In the rows, zero is written as 128.
Turns, then the turns between two rows, first turn first; the first pair answered
vamad:
[107 137 175 165 151  85 133 129  64]  ->  [138 150 189 165 164  96 179 106 137]
[144  84 134 115 129  99 105 108 124]  ->  [141  96 137 135 140  97  98 102 125]
[140  93 129 150 122  80 105  88 138]  ->  [148  89 127 136 121  84 119  88 153]
[153  96 141 134 129 103 142 100 177]  ->  [135  73 128  94 102  99 128 123 135]
gad:
[142 146 161  92 138 107 165 116 122]  ->  [142 121 142  74 119 124 149 139  88]
[160 110 123 150 124 132 120 105 187]  ->  [122 174 141 122 124 147 155 132 179]
[ 97 152 143 123 157 147 133 153 104]  ->  [119  95 121 134 152 143 105 148  94]
tifa:
[119 111 129 101 127 142 130 147  86]  ->  [128  92 121 107 113 116 111 129  96]
[134 113 111 147 113 145  87 126 140]  ->  [121 137 116 149 123 166 100 143 133]
[126 145 108 130 134 127 111 141  84]  ->  [133 135 113 119 134 127 122 145  78]
[160 137 159 102 109 128 162 128 181]  ->  [161 132 151 113 101 111 144 116 190]
dopog:
[123 133 170 130 146  86 134 123  97]  ->  [130 146 169 154 147  82 126 106 130]
[106 146 151  90 123 138 129 192  98]  ->  [104 182 147 113 101 103 113 143 176]
[136 115 103 133 121 147 124 136 139]  ->  [128 110 113 112 111 139 129 137 123]
Now pairs of rows:
(2 to 4 turns a pair)
[146  92 116  75 125 151 156 146 129]  ->  [119  96 107 127 129 129  93 143  75]	vamad then tifa
[126 161 135 131 150 105 142 141  92]  ->  [124 154 113 139 143 133 128 156  87]	dopog then dopog then gad
[124 158 128 137 112 147 154 144 160]  ->  [121 153 120 133  93 152 143 142 159]	vamad then dopog
[136 123 117 161 142 106 128  84 153]  ->  [110 171 114 141 138 154 159 119 147]	gad then vamad then dopog
[159  94 125 175 163  83  95  88 121]  ->  [130 142 141  74 156 153 182 163  97]	vamad then dopog then gad then gad
[103 169 102 149  78 155 112 123 134]  ->  [133 151 107 130  96 190 148 135 149]	dopog then vamad then vamad
[150  93  84 178 125 170  87 129 133]  ->  [117 117  92 113  61  95  90 100 154]	dopog then dopog
[ 93 154 103 121 106 169 109 155 104]  ->  [150  97 130 115 115  96 131  91 171]	gad then dopog then gad then vamad
[133 148 106 118 101 122 119 106 196]  ->  [118 115 109 157 130  98  67 120  96]	dopog then dopog then tifa then vamad
[154 166 120 167 133 119 110  95 211]  ->  [182 110 138 177 202 164 136 138 125]	dopog then gad
[123 174 144 163 161 142 138 158 142]  ->  [108 155 102 139 101 140  98 169 149]	gad then dopog then dopog then gad
[154 125 124 195 152 151 113 111 161]  ->  [143 136 154 114 157 168 182 154 130]	gad then tifa
[157  94 118 108 141 154 138 128 131]  ->  [155 108 133  94 136 125 148 112 145]	gad then gad then tifa
[139  71 130 140 139  91 104 115 114]  ->  [139 116 163 127 177 120 167 127 124]	vamad then gad then dopog then tifa
[ 99 145 107 166  85 111  71  94 132]  ->  [ 87 162 105 146  78 125  80 115 118]	gad then gad
[131 104 132  95 132 165 149 171  93]  ->  [120 153 140 158 116  90 107  93 166]	tifa then tifa then gad
[101 159 135 134 109  96 113 113 135]  ->  [100 139 129  90 106 125 136 148 102]	gad then tifa then tifa
[129 100 129 114 104  83 112 107 131]  ->  [134 115 135 141 125  84 115  89 150]	vamad then vamad
[166 115 115 122 122 157 145 118 175]  ->  [153 139 106 142 126 161 131 115 177]	tifa then tifa
[124 140 113  97  90 130 138 141 166]  ->  [109 159 142 128 141 149 144 169  98]	vamad then tifa then vamad then tifa
[101 154 130 137 115 135 107 113 139]  ->  [108 123 122 149 126 138  93 124 113]	dopog then dopog then gad then tifa
[153 116 166 108 154 120 166 125 124]  ->  [149 127 159 123 132  94 142  95 156]	dopog then tifa
[126 135 145 111 150 104 162 109 100]  ->  [127 123 124 102 120  88 146 100 123]	tifa then tifa then vamad then vamad
[129 135 129 124 110  96 128  93 162]  ->  [136 136 164 118 153 104 155 113 121]	dopog then dopog then gad then gad
[134 143 132 168 167 134 119 124 126]  ->  [145  93 139 111 149  97 126 122 105]	tifa then tifa then tifa then dopog
[113 131 104 134 137 171 135 159 109]  ->  [121 105 112  78 105 119 147 136 124]	vamad then vamad then dopog then tifa
[134 116 111 150 127 145  89 116 121]  ->  [131 133 130 161 144 134  95 102 118]	dopog then vamad
[129 109 124 159 135 132 103 120 108]  ->  [118 123 129 140 113 105 102 106 127]	dopog then dopog
[107 125 119 185 142 132  56 132  87]  ->  [124 112  90 125 120 206  99 173 116]	vamad then gad then gad
[139 139 141 151 156 164 130 141 170]  ->  [147 106 149 105 148 158 151 154 151]	vamad then gad then gad then dopog
[112 119 107 159 143 128 100 134 128]  ->  [110 152 115 136 140 149 142 144 155]	vamad then gad
[133  86 124 131 177 116 139 127 114]  ->  [114 122 127 165 175 102 118 108 132]	tifa then dopog then vamad then tifa
[127 157 142 170 143 119 127 110 150]  ->  [122 137 125  91  99 136 150 138 150]	vamad then tifa then gad
[128 132 107 157 162 189 135 156 106]  ->  [155  94 114 170 173 178 132 140 117]	gad then tifa
[124 141 137 132 135 126 130 132 187]  ->  [114 133 151  88 132 127 151 156 142]	tifa then dopog then dopog
[136 119 150 116 168 151 150 155  82]  ->  [143 103 143 121 168 146 140 149  80]	gad then gad then gad then gad
[149  78 134 106 126 127 130 134 113]  ->  [124 102 135 127 133 135 116 150  78]	vamad then gad then gad then gad
[116 168 116 126 126 175 133 158 129]  ->  [151 128 124 110 118 137 153 117 183]	gad then gad then vamad then gad
[123 152 111 134 128 162 129 153 161]  ->  [102 131 126 113 106  92  98 137 119]	dopog then tifa then vamad then dopog
[132  94 132 110 132  97 152 112 101]  ->  [129  91 116 141 144 109 122 114  86]	tifa then dopog then dopog
[160 109 159 102 155 144 186 135 140]  ->  [ 94 136 122 133  92  84  82 115 104]	dopog then vamad then tifa then tifa
[129 146 101 126 121 162 137 138 162]  ->  [113 160  99 155 126 148 110 133 145]	vamad then dopog then vamad then vamad
[100 141 108 110 119 163 129 165 114]  ->  [128 120 111 141 111 108 108 105 172]	dopog then gad then gad
[101 141 133 129 122 107 106 113  91]  ->  [128 142 117 121 115 151 141 111 173]	vamad then vamad then gad then dopog
[119 158 123 174 153 152 120 129 128]  ->  [128 128 107 172 146 159 102 134 111]	gad then gad
[144 144 124 176 129 146 127 132 149]  ->  [164  99 123 133 127 153 147 142 143]	tifa then vamad then gad
[101  95 115 132  81 186 115 142 137]  ->  [118  61 140 157 110 142  98 118 103]	vamad then dopog then gad then dopog
[142 141 131 148 162 184 148 143 124]  ->  [150 131 145 118 162 168 176 138 124]	tifa then gad then gad
[110 144 117 153 128 125 110 128 128]  ->  [135 128 128 159 154 134 128 130 127]	tifa then gad then gad then tifa
[102 172 135 145 132 129 118 129 115]  ->  [148 114 145 124 133  99 137 100 148]	tifa then tifa then gad then dopog
[157 104  98 141 111 132 119 103 161]  ->  [132 136  88 146  99 142 107 113 158]	vamad then tifa then vamad
[123 145 125  96 113 170 177 141 152]  ->  [129 156 123 148 119 150 146 105 188]	gad then tifa then gad then tifa
[137 108 109 137 112 151 111 111 167]  ->  [135  90 106 128 115 158 101 130 126]	dopog then tifa
[137 135 127 184 151 119 110 104 153]  ->  [145 134 150 143 175 151 162 139 127]	tifa then tifa
[131 142 119 112  86  96 118 115 158]  ->  [116 133 116 109  86  94 103 127 119]	vamad then dopog then dopog then dopog
[140 118  98 143 105 143 112 125 162]  ->  [130 145 122 117 133 167 156 157 127]	gad then tifa then dopog
[142 121 122 179 154 143 107 110 128]  ->  [108 160 147 122 147 142 143 142  85]	gad then dopog
[111 149 136 132 154 156 137 155  89]  ->  [ 94 136 106 118 106 132  97 140  93]	dopog then gad then tifa then tifa
[154 120 120 163 150 167 144 128 169]  ->  [117 148  97 148 106 173 123 145 161]	vamad then tifa then tifa then tifa
[129  97 116 135 126  88  87 118 106]  ->  [125 109  81 125 115 159  96 154 121]	tifa then vamad then gad then gad
[138  74 124 118 130 122 109 143  74]  ->  [ 88 160 110 134  87 109  83 122 116]	dopog then tifa then gad
[154 155 118 110 141 167 172 150 135]  ->  [150 102 107 101 120 127 122 150  74]	tifa then vamad
[114 159 134 135 138 197 147 174 120]  ->  [ 77 171 120 115  81 143 108 158 113]	dopog then dopog then vamad then vamad
[162 111 164 127 132  63 132  61 153]  ->  [135 197 157 165 158 146 152  95 179]	gad then dopog
[128 183 141 178 138 144 129 101 169]  ->  [106 202 141 153 129 162 139 127 149]	gad then gad then gad then gad
[112  79 119  76 116 118 128 154  84]  ->  [ 90 144 109 173 150 146  90 149  91]	tifa then vamad then tifa then gad
[145 115 115 109  87  83 124  93 158]  ->  [169  96 118 177 163 148 118 124 116]	vamad then vamad then vamad then dopog
[163 108 145  98 127 132 167 119 181]  ->  [176  90 124 127 132 154 142 121 175]	gad then tifa then dopog
[113 105 139 137 127  77  99 116  55]  ->  [ 89 191 137 177 139 107 108 110 102]	dopog then tifa
[184  54  93 135 164 191 115 163 126]  ->  [181 109 143  87 136 114 172 103 220]	dopog then vamad then vamad then vamad
[154 138 160 119 164 152 161 123 132]  ->  [150 103 144  90 119 106 136 102 139]	vamad then gad then dopog
[111 110 125  85 122 137 143 171  83]  ->  [ 97 115 125 125 118  83  94 140  76]	vamad then dopog then gad
[120 108 146 110 136 121 135 153  78]  ->  [156  94 156 147 160 100 134 118 120]	gad then vamad
[140 104 132 153 132 110 104 112 119]  ->  [118 131 123  99 113 148 134 153 109]	vamad then gad then gad
[147  95 106 154 140 132  91 123  95]  ->  [126 150 156 124 141  80 132  99 114]	gad then dopog then dopog then vamad
[157  73 138 135 154 109 127 115 120]  ->  [109 156 138  86 123 145 163 150 134]	gad then vamad then dopog then gad
[179  99  90 159  97 153  94 115 179]  ->  [166 111  87 126 107 208 122 168 138]	tifa then tifa then gad then vamad
[136 171 146 132 147 145 147 113 148]  ->  [110 151 130  97 117 137 121 141  86]	vamad then vamad
[116  97 119  79 126 128 109 165  74]  ->  [126 126 123 183 161 101  70 112 114]	tifa then vamad
[102 141 120 143 123 115 114 132 100]  ->  [118 140 131 140 153 149 152 146 111]	tifa then dopog then dopog then tifa
[132 144 109 174 109 154 109 118 102]  ->  [142 150 130 158 130 176 152 130 116]	tifa then vamad
[146 139 178 147 175 122 144 121 116]  ->  [146 133 137 170 135 117 101  93 167]	gad then gad then dopog then dopog
[149  94 119 122 136 134 143 134 129]  ->  [111 146 103 134 108 134 116 133 131]	dopog then tifa then tifa then gad
[141 136 127 111 152 173 123 177 127]  ->  [145 127 144  90 119  87 118 120 170]	dopog then tifa then gad then gad
[122 110 106 107  90 107 108  91 171]  ->  [128  75 111  89 121 146 120 145  89]	dopog then dopog
[148  96 141 159 168 153 117 130 142]  ->  [108 119 136 125 105  83  90 104 145]	vamad then dopog then vamad then dopog
[131 183 143 145 147 124 161 107 174]  ->  [129 134 135 105 152 160 161 167  76]	dopog then vamad then vamad
[128 131 150 184 175 108 104 115  84]  ->  [123 104 153 129 142  73 107 111  66]	tifa then dopog then gad then gad
[101 159 150 162 155 135  95 139 104]  ->  [ 92 159 137 157 122 112  77 117 131]	gad then dopog then dopog
[132 155 143 184 195 130 138 118 116]  ->  [159 140 145 124 162 120 183 104 180]	tifa then vamad then dopog then dopog
[163 103 128 134 115 111 116 125 164]  ->  [127 156 139 135 108  95 113 125 157]	dopog then dopog then tifa then gad
[122 150 165  96  93  68 133 113 152]  ->  [137  90 131  89  75  81 104 128 123]	gad then gad
[153 108 105 134 113 140 119 104 194]  ->  [ 92 156  93 134 102 171  94 153 123]	tifa then gad then vamad then vamad
[169  82 137 128 141 140 105 140 119]  ->  [135 141 129 162 142 160  83 146 120]	dopog then tifa then dopog then tifa
[175  83 152 147 176 132 166 106 128]  ->  [156 144 137 148 149 139 168  93 196]	vamad then dopog then gad then dopog
[144 147 135 124 140 159 168 120 188]  ->  [128 125 106 108  88 120 125 102 191]	tifa then vamad then dopog
[133 127 151 166 172 129 122 127  96]  ->  [151  78 124 112 112 103 119 109 143]	vamad then vamad then tifa
[135 160 145 146 135 116 142 100 162]  ->  [135  95 130  93 114 108 130 126  94]	dopog then gad then dopog then gad
[117 160 150 138 149 147 137 156  82]  ->  [162  94 148  90 121 120 160 128 132]	vamad then vamad then tifa
[168  97 108 115 161 138 156 127 130]  ->  [143 131  89 162 146 122 108 104 150]	tifa then tifa
[ 96 159 119 158 103 150 103 131 144]  ->  [102 141 121 113  83 153 126 140 154]	vamad then vamad
[120 135 149  97 145  93 133 130 104]  ->  [125 135 146 115 157 101 125 133  92]	gad then vamad then gad then tifa
[119  95 143 109 136 117 134 145  82]  ->  [ 85 152 119 154 118 131 100 137 114]	tifa then dopog then tifa then gad
[123 119 142 140 131 105 109 113 124]  ->  [129 105 141 111 119 110 130 113 142]	vamad then vamad
[124 127 130 182 145 130  96 143  98]  ->  [142 106 145 144 160 137 132 163  81]	tifa then tifa
[112 131 139  86  77  88 123 103 133]  ->  [106 132 134 127 129 150 117 151  54]	tifa then vamad then dopog then dopog
[119 146 121 180 108 107  84  99 143]  ->  [137 134 125 129 137 194 155 163 120]	vamad then tifa then dopog then vamad
[136  77 119 109 123  99 104 123  99]  ->  [144 124 114 163 145 126 108 100 166]	tifa then dopog then vamad
[ 98 169 132 176 133 117  89 108 119]  ->  [ 94 188 124 152 130 165 120 140 126]	vamad then gad then vamad then vamad
